Here are some points, each followed by its number:
tensor([13,  3, -6,  3, 10, 21, 18, 23]) 0
tensor([ -9,  -4, -13, -11, -15, -21,  18, -18]) 1
tensor([ 15,   8,   8, -15,   4, -10,  32,  22]) 2
tensor([ -1, -13, -20, -27, -17, -15, -19, -20]) 3
tensor([-17, -12, -14, -22, -18, -21,  10,  -7]) 4
tensor([-20,  -3, -13,  15, -13,   8, -28, -14]) 5
tensor([-17,  14,  24,   8, -21,  54, -28, -14]) 6
tensor([  8, -29, -10, -18,  20, -14,  23,  25]) 7
tensor([  3, -12, -29, -25,  -3,  -1, -10,  -8]) 8
tensor([-6, 22, 30, 30, 25, 27, -1, 14]) 9
tensor([ -1,   3,  11,  14, -12,  20, -25,  13]) 10
tensor([27, 40, 26, 45, 24, 40, -9, 15]) 11
tensor([-10, -15, -33, -29, -11, -28,  -1,   2]) 12
tensor([  4, -10,  -3,  -3,  12,   4,  20,  -8]) 13
tensor([ -2,   7, -11,  13,  13,  14, -11,  -7]) 14
tensor([ -4, -12,  -9,   0,   8,  -8,   8,  -2]) 15
tensor([-5, 14,  8, -8, -3, -4, 17, 21]) 16
New points follow, each followed by the numbers of its three nearest points above by angle, seen from the average point of the numbered points, nearest first.
tensor([ 9,  7,  0, -5, 11, -3, 15,  9]) 2 16 0
tensor([50, 23, 35,  5, 42, 23, 66, 40]) 0 2 16
tensor([ -5, -35, -50, -25,  -8, -50,  10,   4]) 12 4 15
tensor([-48, -41, -21, -27, -49, -46, -55, -58]) 3 4 5
tensor([ 14, -15,  11,  -4,   2, -31,  11,   8]) 7 2 15
tensor([ 5, 11, 19, 12,  6, 22, 26,  5]) 9 11 0
tensor([26, 17, -5, 12, 16, 18, 24, 22]) 0 11 2
tensor([-26, -13,  -6,   7, -17, -19, -14,  -6]) 5 4 3
tensor([-13,   5,   8,  14,  -5,  39,  -8, -12]) 6 10 9
tensor([  0,  -1,  -1, -10,  17,  21,   8,  14]) 0 9 7
tensor([  7, -17, -26, -18,  25, -51,   6,   4]) 15 12 7
tensor([-21,   0,  48,  37, -28,  33, -40, -32]) 6 10 5
tensor([-1,  2,  0, -9, -7, -4, 12, -7]) 1 4 2
tensor([31, 17, 24, 20, 27, 29, 25, 34]) 0 11 9
tensor([ -3,   7, -10, -24,   3, -21,  10,  12]) 12 2 4
tensor([-18, -31, -20, -35, -19, -45,  -1, -15]) 4 12 3
tensor([ -1,  -2,  -2,  -1,  -2,   3,   5, -13]) 1 13 3
tensor([44, 24, 49, 22, 41, 40, 58, 37]) 0 11 9
tensor([  6,   1,   0,   2,   0,  -3, -37,  -6]) 5 10 3
tensor([51, 24, 32, 23, 23, 18, 70, 41]) 0 2 11
